0: [  0   3  14  -5 -31 -11  39 -12   2  31 -30  10 -26   1 -10  19   9]
1: [  1   1 -27 -22  13  15   1 -16   0 -18  14 -34   5 -30 -15 -26 -14]
2: [  5   6  32 -33 -16  18 -32 -28   7 -16 -12  48 -11 -19  -5  42 -14]
3: [-10 -10 111 -16  65   0  19  -9   0  -8  73 113  91  17  62  98   6]
4: [ -8  -8 -21  -7  10 -21  17 -11  -9 -20  12 -28  10   9 -10 -27   2]
5: [ -2  -2 -15 -14   4  -9 -22 -13  -8 -19  -3 -14  -5 -18 -11 -15 -12]
6: [  1   4 -22   5  35 -32 100  -9   0   6  40 -34  -9 117 -61 -37  -7]
7: [ -57  -76  -14  127  -14   56  -16  -44 -120   21  -15  -13  -24  -12   -6   -6  -93]
8: [ -4  -5  -5  -8  -3  -8 -15  -8  -7  -9   0 -12   1  -9  12 -16  -8]
9: [  7  11 -17  11 -17 -47 -17   2   4 -15 -18 -12 -15 -15 -10 -13  -9]
10: [  3   5  24  -8 -13  -3  -4 -18  -3 -16 -13  24 -12  -5   0  30 -17]
11: [  2   0   3  -6 -39  -9   8 -10  -7   5 -43  -5 -32 -12   8  -4  -3]
12: [  6   8 -38  -8 -39 -16  59 -16   8  30 -40 -36 -71  84 -65 -41 -11]
13: [ -4  -1 117 -17  47  -7   6 -18   2  -5  53 112  81   7  79 120  -2]
14: [  6   9 111 -13  26  -9   0 -24   8  -2  31  93  71   1 102 119 -12]
15: [ 65  88 -14  20 -11  -1 -14  96 115  41  -7 -13  -1 -15 -15  -9 119]
16: [-10 -10  -6   4 -10  -1   6  13  -8  24  -9  12  -9  36 -18   3  18]
17: [ 68  47 -17   0 -16  15 -17  11  11 -13 -17 -15 -24 -17  -7 -10  32]
18: [ -3  -3 -15 -16 -16 -11 -19 -13  -6 -20 -15 -14 -17 -13 -10 -12 -11]
19: [-17 -18  24   8  98  -7  83   9 -20 -13  96  28  73  62   3  -9   1]
20: [  4  -1 -15  -1 -18 -36 -19   5 -13  -5 -17 -14 -14 -17 -11 -13  -3]
21: [ -4  -6 -12 -11  20  -9 -11  -9  -4 -11  28  -9  24  -8   6 -10  -8]
22: [ -2   0 -16 -14 -18  61 -20 -14   0 -17 -15 -14 -16 -19  -9 -10 -12]
23: [  2   2 -14  -7 -19 -18 -20  -2  14 -12 -22 -14 -26 -16  -9 -13   1]
24: [ 11  11  25 -13 -16 -11  -9 -19  -1 -10 -16   8  22  -8  91  34 -33]
25: [-11 -12 -19  -1   3 -38  20  -6 -10 -17   3 -21   9  26   1 -29  -1]
26: [ -4  -5  13  -5 -15 -11  46  -4   2  40 -16  15 -16  12 -15  22  16]
27: [ -1  -2 -16 -13 -17  57 -19 -10   3 -17 -18 -13 -15 -18 -10 -10 -10]
28: [ -4  -2 -14 -16 -14 -10 -20 -14  -5 -19 -17 -14 -16 -18  -9 -11 -12]
29: [-109 -110  -16  118  -19  122  -14   75  -73  122  -23  -19  -28  -15   -6  -24  -16]

[  1   7 -32 -31  11  25 -13 -22   2 -16   7 -36  -4 -43 -19 -26 -17] 1
[-91 -81 -17  84 -22 101 -16 112 -11 127 -22 -19 -22 -18 -10 -24  34] 29
[ -2  -4 -13 -11  50 -10 -16 -15  -7 -15  38 -12  28 -16  -7 -11 -10] 21
[ -2   1  16 -41 -16  13 -40 -27   7 -19 -16  36 -13 -21  -6  21 -11] 2
[101 108 -13  17  -8  -3 -15  68  99   7  -8 -11  -2 -16 -15  -4 107] 15
[ 17  11 -16  -6 -22 -10 -22   2  11  -9 -23 -11 -30 -17  -8 -13   7] 23
[ -9  -9   0  13  88 -18  99   6 -16 -11  87  -5  53  85 -17 -31   0] 19
[ -4  -1 -13 -11  48 -11  -6 -10  -3 -11  54  -9  39 -10   3  -7  -8] 21
[ -3  -3 -13  12  70 -27 108   0  -8   1  67 -24  22 103 -43 -37  -7] 6
[  0   5  26 -40 -15  18 -37 -31   7 -17 -15  48 -11 -20  -6  34 -11] 2
[ 96  76 -15   9 -13  15 -18  26  32 -19 -13 -13 -15 -16  -9  -9  54] 17
[  9  39 -18  28 -13  23 -14 119 102  80 -11 -13  -3 -15 -15 -14 111] 15
[ 14  12  50 -10  -8 -11  -6 -25   4  -7  -6  32  42  -5 115  63 -32] 24
[-13 -15 -16   0  -6 -45  20   1 -15 -18  -3 -19   5  35  10 -26  -1] 25
[  0  -3 -12 -12  59 -10 -12 -10  -3 -14  54 -10  38 -14  -6  -4  -8] 21
[-15 -19  55  -1  94   0  59   9 -18 -11  97  65  86  41  22  21   6] 19
